Each row is where one point has got to under a steady rotation. How many ticks took it there?
The counts run from 0 to 499.
[-1.65 -0.74 -1.53  1.54 -1.88 -0.05  1.73 -0.23 -2.70  1.53 -0.10 -2.12
  1.63  0.49  0.49 -1.89  4.01  0.15  2.41 -0.67 -2.17  0.53 -2.96  0.39
 -2.82 -0.04 -0.35  0.24  0.30 -0.02 -4.30 -1.70 -1.44 -3.27 -1.92 -0.35
 -1.66  3.78  2.39  3.23  0.90 -0.54  0.48  1.73 -5.91  1.24  2.31  2.48
 -4.38  0.33 -0.99  0.06 -1.73  1.05] | 142
[-0.63  0.20  0.21  2.60 -3.13 -0.41  0.22  0.67 -3.73 -1.04  0.16 -0.39
  0.97 -0.74 -0.10 -0.39  5.95 -0.71  1.21  0.90 -0.58 -0.66 -1.60  0.85
 -0.60  1.44  0.02 -1.35  0.01  1.17 -1.30  0.01 -3.60 -5.14 -3.62 -1.28
 -2.07  2.24  3.29  2.89  1.36  0.77  1.30  1.62 -5.65  2.01  0.96 -1.47
 -3.98 -1.10 -1.22 -1.49 -1.73  1.08] | 140
[-0.52 -0.51 -1.20  5.60  0.09 -1.29  0.00  0.37 -3.63 -1.89  3.23  0.59
  0.94  1.43  2.64 -1.21  4.32 -2.41  1.33  0.42 -2.15 -1.59 -2.36  1.82
  0.82 -0.64 -2.72  1.19  1.48  1.55 -3.99 -0.51 -2.27 -2.60 -3.18  0.47
 -0.72  3.74  2.56  2.21  2.28  1.78  0.83  1.17 -4.26 -0.78 -0.33  1.28
 -2.69 -2.78 -0.85 -0.33 -2.25 -1.32] | 270
[ 1.62  0.02 -1.25  2.95 -3.10 -3.33  0.83  1.65 -4.42 -1.79  3.47 -0.64
  3.38  0.41  1.71 -0.17  3.08 -1.28  0.45  1.59  1.59 -0.22 -1.05  1.17
 -2.17  0.76 -1.46  1.87  1.28  1.02 -1.52 -1.48 -3.54 -5.04 -2.64  0.00
  0.02  4.26  1.77  3.81  0.65  3.31  1.24  0.41 -1.30 -0.12 -0.17  2.02
 -2.65 -2.99 -1.39 -0.32 -1.34 -1.48] | 21
[-0.22  2.68 -2.31  1.11 -1.62 -2.55  0.68  2.10 -2.43 -1.13  1.21 -3.07
  2.47  1.62  0.86 -2.87  1.36 -2.22  0.90  0.10  0.74  3.06  0.96  1.85
 -0.81  0.43 -0.14  2.50 -2.29  0.31 -3.78 -3.87 -3.05 -2.13 -1.37  2.77
  2.15  3.83  1.02  2.98 -3.27 -0.05  1.81  0.01 -1.65  0.64  1.00  4.63
 -3.78 -1.85 -1.99  0.19 -0.26  0.35] | 98
[-1.09 -1.00  0.26  3.88  1.08 -2.08  1.48  1.87 -3.55 -0.86  0.67  1.06
  1.93  3.28 -1.17 -1.57  0.71 -3.33  1.60  0.78  0.55 -0.31  0.18  0.73
 -1.50  0.37 -1.89  2.28  0.83  0.22 -5.98 -1.59 -3.87 -2.23 -2.33  0.06
  0.03  4.37  3.20  2.39 -0.10  0.07  0.81  0.80 -4.43 -0.07  2.13  2.88
 -3.65 -0.22 -0.92  1.43 -2.64  1.50] | 329
[ 0.77 -0.09  0.32  3.24 -0.56 -1.91 -1.62  1.31 -4.57 -2.22  0.37 -0.58
  1.38 -0.57 -0.89  0.63  2.75 -3.22  0.20  1.12  1.81 -0.03  0.38  0.40
 -0.91  0.20  0.24  0.71  0.83  2.15 -3.04 -0.57 -5.51 -2.42 -4.27  0.26
  0.12  2.83  1.96  2.65  1.48  2.92  1.85  1.27 -3.44  1.37  0.26 -0.65
 -2.46 -2.91 -3.93  0.00 -2.54  0.40] | 263
[-1.25  2.45 -4.54  2.41  0.22 -0.14  0.30  1.72 -1.93 -0.86  0.92 -1.11
  4.07 -0.04  0.87 -2.88  0.79 -2.91  0.45 -0.15 -3.02 -0.66 -0.20  2.48
  0.08 -0.14 -1.63  1.23 -0.86  0.74 -2.98 -1.32 -2.47 -2.05 -2.11  3.05
  0.57  5.38  1.34  2.53 -0.99  0.94  2.33 -0.07 -1.40 -0.71  0.74  5.60
 -2.92 -0.42 -1.75  0.10 -0.31 -0.50] | 420
[-1.04  3.48 -2.76  0.55 -4.42 -0.57 -0.42  1.83 -2.31  0.03 -0.12 -0.92
  2.38  0.14  0.35 -3.16  5.00 -1.65 -1.44 -1.05  1.44  2.94  0.56  2.51
 -0.60  1.96 -0.20 -0.93 -2.94  1.43  0.60 -2.67 -3.33 -3.89 -1.17  1.63
  0.34  3.02  2.65  2.70 -0.35 -1.56  0.46 -0.44 -1.97  1.36  2.43  1.03
 -4.95 -2.14 -1.71 -1.90  0.10  0.73] | 224
[ 0.72 -0.91 -2.54  1.20 -0.56  1.73  1.76  1.82 -2.75 -1.13  0.50  1.07
  2.98  0.23 -1.53 -2.08  5.36  0.25 -1.98 -1.27  0.04 -0.94  1.05  0.16
  0.11  0.58 -0.27  1.86 -4.08  2.08 -0.94  2.07 -1.83 -4.76 -3.26  1.07
 -2.34  3.42  0.31  2.74  2.84  0.24  1.87  0.94 -2.54  2.53  1.28  1.25
 -4.44 -1.02 -3.51 -2.73 -2.89 -0.55] | 57
[ 1.70 -0.19 -3.85  2.90 -1.01  1.05  1.24  0.28 -3.95  0.56  0.37 -0.03
  1.29 -0.38 -1.84 -4.04  4.11 -1.50 -0.72  1.19 -1.23  2.37  0.19  0.96
  1.47 -0.45  0.90 -1.54 -1.17 -0.62 -3.17  0.94  0.29 -2.10 -3.00  3.12
  0.06  3.01  2.36  1.06  0.68 -0.05  0.87  2.01 -6.01  2.14  0.81  2.48
 -3.52  0.27 -4.02 -0.31 -2.31 -3.38] | 373
[-0.54  2.67 -1.65  1.24 -1.92 -2.58  0.80  1.36 -2.59 -2.14  1.28 -3.43
  1.34  0.29  3.23 -1.02  2.32 -2.73  1.57 -0.93 -0.71  0.27 -1.27  1.62
 -2.42  0.06 -0.29  2.92 -0.38  1.28 -2.33 -1.44 -3.34 -4.54 -1.74  0.71
  1.79  3.80  0.49  4.20 -2.38 -0.17  2.07  1.64 -0.44  0.90 -0.40  2.83
 -3.72 -3.27 -1.25 -0.16 -0.81  1.83] | 415
[ 0.83  2.65 -4.47  0.76 -1.62  1.02  0.32  1.96 -2.30 -3.35  0.22 -0.65
  3.50 -0.63 -1.88 -1.39  3.28 -1.46 -1.79  0.28  0.07  0.20  2.23  1.65
  0.46  0.09 -1.61  0.76 -2.93  3.28  0.45  1.49 -3.41 -4.76 -3.94  2.38
 -0.76  3.48  1.42  1.67  0.92  1.45  2.16  1.38 -1.27  2.65 -0.51  2.94
 -2.90 -1.21 -3.54 -1.52 -1.92 -0.22] | 45
[ 0.50  1.72 -2.83  4.39 -2.35 -2.16  0.45  1.75 -2.56  0.25  1.60  1.21
  3.47 -0.95  1.47 -2.92  4.62 -0.66  0.73  2.22 -1.12  1.89 -1.29  3.21
  0.80  1.21 -2.54 -2.52  1.19 -0.94 -0.93 -1.31 -1.33 -4.06 -0.76  0.51
 -0.17  3.83  3.89  3.29 -1.26  1.78  0.43 -0.94 -1.87 -0.93  2.33  1.29
 -4.12 -1.32  0.02  1.13 -0.73 -2.12] | 159
[-1.24  1.17 -3.84  5.20 -0.95 -0.83  0.19  1.73 -2.00 -1.71  3.88  0.80
  2.42  2.37  1.71 -2.22  1.88 -2.58  1.06 -0.38 -1.62 -0.58 -1.51  2.26
  0.93  0.05 -3.25  2.09 -0.04  1.76 -4.15 -2.19 -2.02 -1.71 -2.21  2.29
  0.00  3.89  2.23  2.25  0.79  0.36  0.05 -0.88 -2.40 -1.94  0.51  3.66
 -3.13 -1.34  1.00 -0.32 -0.90 -0.62] | 345
[-1.18  0.37  0.01  2.24 -1.97  1.45  0.95  1.72 -2.04 -1.20 -1.66  1.18
  1.13  1.26 -1.22 -1.49  5.50 -1.61 -0.05 -2.00 -0.40 -0.88  0.52  0.72
 -0.64  0.87 -0.34  1.27 -3.68  2.14 -1.46  0.19 -4.55 -4.18 -2.16  0.13
 -2.35  3.29  2.29  2.62  3.11 -1.15  2.02  1.13 -3.52  2.84  2.39 -1.02
 -5.22 -0.58 -2.02 -2.12 -1.90  1.84] | 454
[ 1.23  1.50 -1.52  1.71 -0.29 -1.73  2.74  1.12 -1.49  0.53  0.71 -1.82
 -0.16  0.54  0.73 -5.29  3.53 -2.90  0.53 -0.69 -1.07  2.32  0.68  2.50
  0.62  1.78  0.45  0.95 -3.30 -0.62 -2.60 -0.89 -1.35 -2.66  0.03  2.33
  3.17  3.56  1.52  2.56 -2.35 -1.73  1.37  1.06 -2.02  1.63  2.34  3.10
 -5.06 -1.85 -2.21  0.55 -1.57 -0.12] | 237
[-0.44  2.37 -1.38  1.31 -1.40 -4.01  0.67  0.53 -2.80 -0.74  1.64 -2.00
  1.86 -0.60  3.57 -1.96  3.60 -2.01  1.21 -1.99 -0.73  1.20 -1.14  1.53
 -1.93  1.08 -1.01  1.59  0.26  1.57 -2.54 -2.60 -3.70 -3.19 -0.53  1.03
  1.52  4.42  1.38  4.24 -0.45  1.12  1.58  0.84  1.03 -1.19  1.46  2.29
 -4.61 -4.62 -2.27 -0.44  0.77 -0.72] | 411
[ 0.82  2.87 -3.02  1.63 -0.50  0.34 -0.09  1.89 -2.23 -1.80 -0.87  1.52
  1.51 -0.63 -0.94 -2.84  5.48 -1.44 -1.74 -0.56 -1.78  0.38  1.67  2.54
  1.03  0.76  0.11 -1.33 -3.16  3.11  0.29  1.52 -2.34 -3.28 -2.73  2.67
 -0.16  1.14  1.37  2.46  0.78 -0.06  2.25  1.77 -2.39  2.74 -0.15 -0.88
 -4.03 -1.98 -5.08 -2.51 -2.28  0.29] | 49
[ 0.81 -0.05  1.62  3.89  1.25 -1.96  0.90  2.55 -3.56 -2.80  1.78  0.60
  0.69  0.16 -0.09 -2.40  3.76 -2.80 -0.41  1.34  1.79 -0.64  0.93  1.67
  0.16 -0.16 -1.43  1.28 -1.22  2.09 -1.64  0.48 -5.44 -3.22 -4.53  1.37
 -0.76  3.02  2.13  1.72  2.67  2.17  1.11 -0.21 -2.88  0.56  1.09 -0.97
 -2.47 -3.32 -3.07  0.25 -2.34 -0.26] | 259
[-0.10  1.17  0.24  1.00 -2.70 -3.49  0.41  2.57 -4.30 -0.78  2.01 -0.76
  2.23  1.36  1.43 -1.06  4.18 -0.79  0.65  2.22  1.23  3.24 -0.57  1.77
 -2.30  2.11 -0.40  0.78  0.04  0.82 -1.94 -3.26 -4.52 -3.76 -1.99  0.60
  0.26  2.15  3.31  3.28 -1.28  0.89  0.49 -0.38 -2.41  0.80  2.54 -0.81
 -3.91 -3.06 -3.09 -1.88 -0.79  0.80] | 85
[ 2.52  1.72 -2.85  0.82 -3.50 -2.57  0.22  1.70 -3.68 -0.87 -0.23 -0.43
  1.76  0.70 -0.07 -1.47  3.54 -1.74 -0.50  1.61  2.09  0.58  0.76  1.34
 -1.24  2.37 -0.28  0.27 -0.53  1.06  0.81  1.07 -2.65 -6.12 -0.86 -1.72
  1.72  4.01  1.64  3.52 -2.65  1.19  1.26  1.89 -0.70  2.18  0.82  1.92
 -4.93 -2.46 -1.39  0.18 -1.18  0.49] | 164
[-0.61  2.52 -4.74  3.54 -2.60  1.27 -0.26 -0.88 -1.10 -0.15  0.14 -1.40
  2.12  1.45  1.56 -3.79  3.79 -1.98  0.21 -2.44 -3.49 -0.39 -1.68  1.76
 -0.39  0.24 -0.87  0.24 -0.11  0.70 -3.36 -0.19 -0.56 -3.14 -0.75  0.94
  0.17  5.02  2.58  3.95  0.19 -1.69  1.72  0.78 -2.07  1.03  0.76  4.44
 -4.23  0.17 -0.51 -0.64  0.03 -0.97] | 289
[-0.50  1.07 -5.13  3.65 -0.62  1.34  1.11  1.96 -1.93 -0.12  0.66  0.32
  0.46 -0.65 -0.75 -3.93  3.62 -1.17  0.75  1.25 -2.84  0.13 -0.19  3.25
  4.05  0.41 -0.79 -1.94 -2.81 -0.11 -0.92  0.36 -1.27 -2.15 -2.56  2.93
 -0.03  2.19  2.30  0.88 -0.24 -0.50  0.44  0.54 -5.61  1.16  1.05  2.65
 -2.83 -0.62 -1.87  0.00 -2.38 -0.34] | 369
[ 0.55 -0.06 -3.48  2.01  0.28 -0.44  3.51  0.92 -2.71  0.24 -0.01 -0.62
  0.42  0.65 -0.94 -4.12  3.68 -0.55  0.73 -0.08 -3.90  0.52 -0.64  1.69
  0.80  1.16 -0.83  0.39 -2.62 -1.65 -2.38  1.95  0.88 -5.16 -1.19  1.57
  0.50  4.41  1.96  3.26 -2.57 -0.76  1.02  1.86 -4.12  1.59  2.10  3.84
 -4.72  0.27 -1.04  0.15 -3.22  0.04] | 305
[-0.04 -2.00 -1.55  4.28 -0.40  0.84  1.65  0.05 -2.91 -1.56  1.07  0.10
  0.38  1.59 -0.50 -1.98  3.87 -2.15  0.25  0.62 -0.84 -1.12 -0.27  1.45
  0.26 -0.85 -1.34  0.75 -0.90  0.82 -4.97  1.31 -1.95 -2.90 -4.39  0.92
 -2.42  4.64  2.01  1.59  3.37 -0.16  0.93  1.82 -6.59  0.67 -0.01  3.00
 -2.99  0.23 -1.65  0.02 -2.66 -0.71] | 131
[-0.38 -1.13  0.48  2.28  1.45 -1.15  2.81  1.16 -2.16  1.41 -1.07 -0.51
  0.38  0.00  0.34 -3.25  3.67 -2.28  2.09 -1.72 -0.43 -0.03 -0.77 -0.47
 -0.74  0.83 -0.13  1.58 -1.31 -1.32 -4.01 -0.23 -4.19 -1.57 -0.18 -0.72
  0.44  5.07  2.17  3.99  1.95 -0.32  1.27  1.26 -3.87  0.42  3.35  2.67
 -5.99  0.08 -1.65  0.38 -1.68  1.02] | 3
[ 0.27  1.74 -2.53  5.58 -1.77 -3.35 -0.80  1.24 -3.16 -2.13  2.05  0.80
  1.11  1.46  2.83 -2.48  2.93 -3.48  1.53  0.69 -0.10  0.06 -1.39  1.97
  0.74  1.03 -2.04 -0.06  1.73  0.36 -1.19  0.12 -2.87 -4.25 -2.11  0.35
  2.66  3.36  2.60  3.71 -1.99  1.58 -0.23  1.05 -0.31 -0.22 -0.40  1.71
 -4.27 -2.61 -0.62  1.73 -1.59 -0.92] | 413
[ 2.03  1.61 -4.82  2.78 -0.27 -0.98  0.04  2.59 -4.17 -0.50  1.78  1.17
  1.60 -2.21 -1.16 -2.20  3.67 -2.81 -0.80  0.64  0.23  1.93  1.90  0.52
  2.22  0.36  0.16  0.64 -1.94  1.47 -0.04  0.76 -3.94 -2.59 -3.92  2.45
  0.54  3.62 -0.19  1.92  0.48  2.36  1.51  0.44 -1.11  0.91  0.62  1.49
 -3.40 -3.22 -4.28 -0.93 -1.27 -2.11] | 497
[-0.08  1.55 -4.34  0.39  1.76 -1.28  0.59  2.67 -3.67 -0.15  0.46 -1.56
  2.04 -1.95  0.00 -3.51  1.05 -3.31  1.26  0.84 -1.81  1.99  0.21  0.76
  0.64 -0.41  0.46  1.95 -2.16  0.26 -3.07 -1.00 -3.00 -0.72 -2.19  3.88
  1.08  4.28  1.03  3.09 -1.65  1.88  1.71  0.84 -2.19 -0.03  1.50  5.35
 -3.18 -1.21 -4.15 -0.02 -0.90  0.35] | 495
[-0.53  1.85 -4.19  3.72 -2.86  0.12 -1.06  0.56 -3.51 -2.12  2.79 -0.53
  2.04 -0.65  1.68 -1.22  4.16 -0.63  1.16  1.68 -3.28 -0.81 -2.42  3.64
  0.45  0.53 -2.92 -0.96  1.11  1.44 -1.95 -0.87 -1.91 -3.93 -3.92  1.13
 -1.27  2.95  3.62  2.28 -0.10  2.02  0.09  0.56 -4.61  0.20 -1.04  1.97
 -1.67 -1.16 -0.54 -0.99 -1.24 -1.51] | 282
[ 0.65  2.29 -3.25  3.19 -4.26 -0.65 -0.81  3.06 -3.18 -0.38  0.23 -0.14
  0.99  0.23 -1.00 -2.21  4.93 -1.71  0.07  2.31 -0.35  2.55 -0.32  2.85
  1.38  2.41  0.30 -1.97 -1.51  0.10  0.76 -0.95 -2.40 -4.67 -1.87  0.02
  0.85  2.54  2.96  2.17 -1.85  0.20  0.15  0.45 -3.45  1.70  1.58  0.30
 -4.48 -1.87 -0.91 -0.29 -0.99  0.81] | 227
[-0.93  3.43 -3.77 -0.10 -1.33 -0.62  0.65  1.73 -2.30 -1.96  0.77 -2.89
  3.78 -1.12  1.65 -1.60  1.95 -2.11  0.51 -0.52 -1.71  0.04 -0.03  2.43
 -1.19 -0.24 -1.08  2.60 -2.17  2.38 -1.48 -1.84 -3.82 -2.91 -2.21  2.04
  0.35  5.93  0.73  3.93 -0.47  0.95  2.37  0.34  0.30  0.80  0.91  4.53
 -3.42 -1.75 -0.90 -0.37  0.22  1.34] | 419
